Rows swapped in pairs by one turn or mirror: which row each one swaps with
The rows were stretched afterwards, more along some directions than others.
kigaf: [ -9  10  -1  -2   8  20  13   0  -3  10 -11 -10   7 -12 -27 -13  -2  12
  -5  12 -14 -11]
fugeb: [ 10 -10 -13 -21  -6  28   8  -6  10  -6   4   5  21   6   6   9 -11  -3
   9   0   3  12]
Zege: [-17  -8 -12  -3  27   7  -9  -6  12   7 -13 -36  12  20 -11 -17 -15  -2
  -6 -13  -9  11]
lared: [ -6   5 -12 -11  40   5  10  12   7  19 -29  -2   7  40 -12  -9  15  20
   9  -7 -12   5]
Bulil: [  5   9  -7  -3  17   3  12  28  -1  23 -18   0   4  34 -15  -7  13  14
  -4 -16 -15  12]
mevig: [ -8  -9  -5   9  -7   3  -7  -7  -4   6   0 -23   1  10  14  -1  -5  -1
 -15 -11 -16  18]
Valef: [-19  -1   2 -11  -6   8  -5 -25   9  -2   4 -11   4   2 -25  -2  -1  32
   5  -5   6   4]
pite: [ -3  10  -5  -9  21  -5  10   8 -10  14  -2  -5  -3   4 -19   6   5   5
   5   3 -22   6]
num: [ -2   6  -4  -6  -4  24   0  -2  -7   0  -3  -5  15   9 -19 -10 -11  12
  -1   8 -23  18]
kov: [  2  -7 -17  10   2  11  -6   2  -2  13  -3 -21  -2   6  10 -17   4   6
  -9  -9 -14  14]
puf: [ -7  11   2  -8  38 -15  17  19   3  31 -29   1  -5  24 -14 -12   9 -13
  10  -1 -26  12]
zuna: [ -2  -5 -19 -11   7  26  -1  -7   7   5  -9  -6   3  -2 -10   3   6   5
  11   3  -8  17]
Dal: [ -6   4 -15 -23  42 -11  20  17  -7  37 -26   3  -1  25 -23 -16  -4  -2
  13   3 -30  15]
ves: [ -9 -12  -2 -27  12  27  19 -10  -8  12  -2  -5  18  31 -27  -5 -16  10
   0 -10 -22  26]
gibi: [ -1   6  -7 -16  23 -18  17  16  -2  19   7  12 -13  -1  -2   3  -4  -8
   8   0   5  -3]
nagu: [ -6  -8  -8  -2  -3  18 -12 -26  17  -9  -8 -12  17  27  10   2  -3   2
   1  -3 -11   6]
sobe: [-22  -5  10 -19  -1   7   8 -13  16  -6   8  -2   7  15  -6   1  -4  -2
   2 -19   3  28]
nidod: [-16   9   5   6  19 -23 -20  -4  -4  17  -5 -26  -5  11 -10 -21 -18  -3
 -14 -14 -17   8]
fubim: [ -8   2   6  -4   3  16   8 -15  23  -4  -3   0   3   7  -7  12  12  15
   4  -6   9   5]
ziru: [  4   8  -6 -27  20   0  15  18  -6  13 -13  11  15  12 -11  -2  -9 -10
   2   2 -20  27]
feka: [ -1   0 -12 -19  48 -12   5  18  -6  21 -19  13   1  22 -10  -8  -1   0
  13   5 -11  19]
Tig: [-1 -8 -9 -9  4  6  0 -9  9 -1 -4  6  0 16  7 10 15  5 17 -3 -2 10]
dozan: [  6   0 -16 -11  14  -3  -3  11 -12  -5   1  11  -1  -3  -3  10   3   9
  15   2   3  -1]
Seb: [ -5  17  20   5  10  -6   7  13  21   5 -11  -9   6  20  -6  -7  13   3
  -1 -13  -2  -3]
zugaz: [ -7   9   6 -16  17   8  28   6 -16  18 -13   4  -2   4 -43   0  -8   6
   9   9 -23   1]
Bib: [ -9   0  -9   0   9  -7  -9  -8   9   3   5  -5  -7  -3  -2   7  -7 -13
  -2  -8   4  11]
tid: [ -7  -2 -15 -24  14   9   0  -8   2  -7   0  13   9   4  -3  16  -6  -4
  20  12  -1   0]
Tozud: [ -9  11   4  -9  19  -9  11  11  -6  18 -19  -7   8  19 -15 -23  -8  -8
   2  -5 -26   2]
nedi: [-15   0  -3  -8   8  28   5  -7   4  -9  -4 -13  18  22 -13  -2  -6  19
  -7 -13  -8  -8]
gusi: [-11  11   6  -6   8  15   6   1   2  -8  -4   6  10  -2  -7  -8  -6   9
  -3   5  -3  -4]
lika: [-19  -8  -1  -5   6  12   2 -20   5  -4   1 -21  12  15 -13 -10 -13   7
   4 -15  -5  -7]
Pame: [ 11   6 -12 -17   9  11   9  14  -9  10 -10  17   5   3 -10   8  12  20
  11  11  -2  15]
maluz: [  3   4 -19   9   4   2  -5 -10   1   6 -12  -2  -6  30  -4   8   4   2
   2 -16 -13   3]
Gep: [  3  -8 -10 -29  18  -4   8   7  -7   1  10  16   3  12 -12   6 -11   2
  25  -6   6  21]
niri: [-21   8  18  -7  19 -15  -6  -8  16  12   0 -14   0  12 -18 -22 -12   2
 -14 -18  -1  14]
terok: [-11   8   3  -6  19 -28  10  23  -5  23  -2 -11 -10   1 -10 -11  -1  -5
  -3 -19  -6  16]
badu: [ -2   5 -16   5  38 -10  -3  33  -5  23 -17 -15   4  36  12 -20  -4 -11
 -16 -18 -22  -1]
samub: [ 20   7  -3   3 -12 -11  -2  26 -12   8   6   4   1  12  15   3   9  14
 -10  -5  -3  -4]
bana: [ -3   8  10  -5  17   0  19  10   1  12 -18  -3   5  21 -16  -6  13  23
   6  -6  -4 -10]
dutet: [  6  -9 -11   2   0 -13 -11   1 -21   0  11   0  -7   8   8  14 -12   0
  -3   3  -9   6]
Midom: [ 10  -3 -21   0   2   6 -12  -6  -2   4  -5  -1   0  11  13   4   5   6
   5   5 -19   4]
did: [  0  15  -4 -12  10  10   8   4  10  11 -12   7  -3   0 -19   8   6  -8
   4   9 -14  29]
sek: [-13  14   5 -18  26  -9  18   7  -4  12  -9   7  -5  -3 -42  -4  -1   2
  13  -6  -4   5]
Monu: [  2  10 -11   6   6 -15  15  14 -20  28 -12  -7 -15   7 -30 -18   2   3
  -1 -12 -24  11]
zas: [ -5   7  -4 -15  38  -8   7   8 -10  20 -14  -3   1   2 -22 -14 -16 -20
   7  13 -24   9]
Vis: [  4 -16 -22 -17  20  12  -3  -2 -10  15  -5 -10   6  13  -6  -3 -12   0
   7  -5  -8  31]
ruti: [ -2  -4 -15 -19  16   7 -11  -8   5  -1  -3  -6   9  26  -7  -8 -17   1
   6 -11   3  17]
Sasi: [-22   3   9  -9  -9   2  -8 -11  15  -5  12 -16  10   7 -15  -4  -3  23
  -2 -20   4   4]
Metu: [-12  -9 -17  -9  33 -10 -15  -2 -10   5  -3 -14   7  21   4  -7 -22  -7
  -4 -10  -8   1]
lipu: [ -4   1  -1  11  15  -6   2  17  -8  16  -2 -23   2   8  -4 -27 -13   2
 -25  -9 -12  -2]
ripo: [ -3  -8  -8  -9   8  41  18  -5   5  -1  -6  -5  16  16 -19 -13   9  27
  -1  -2  -6   0]
Rumo: [-12   0 -11 -15  37  11  15   0   3  23 -20  -3   0   3 -28  -8 -14 -17
   3   7 -17  21]
siv: [  7 -13 -11  -8  -6  21   4  -3  -4   2   8   0   3  18  -6  -5   1  15
  -5 -19  -1  26]
Lan: [-13  20   6  11  15 -18  -4   6   4  13 -17 -14  -3   9  -5 -14   2  -8
 -16  -6 -16  -6]

pite swaps with gibi
kigaf swaps with Metu
gusi swaps with Zege
ves swaps with samub
puf swaps with Tig

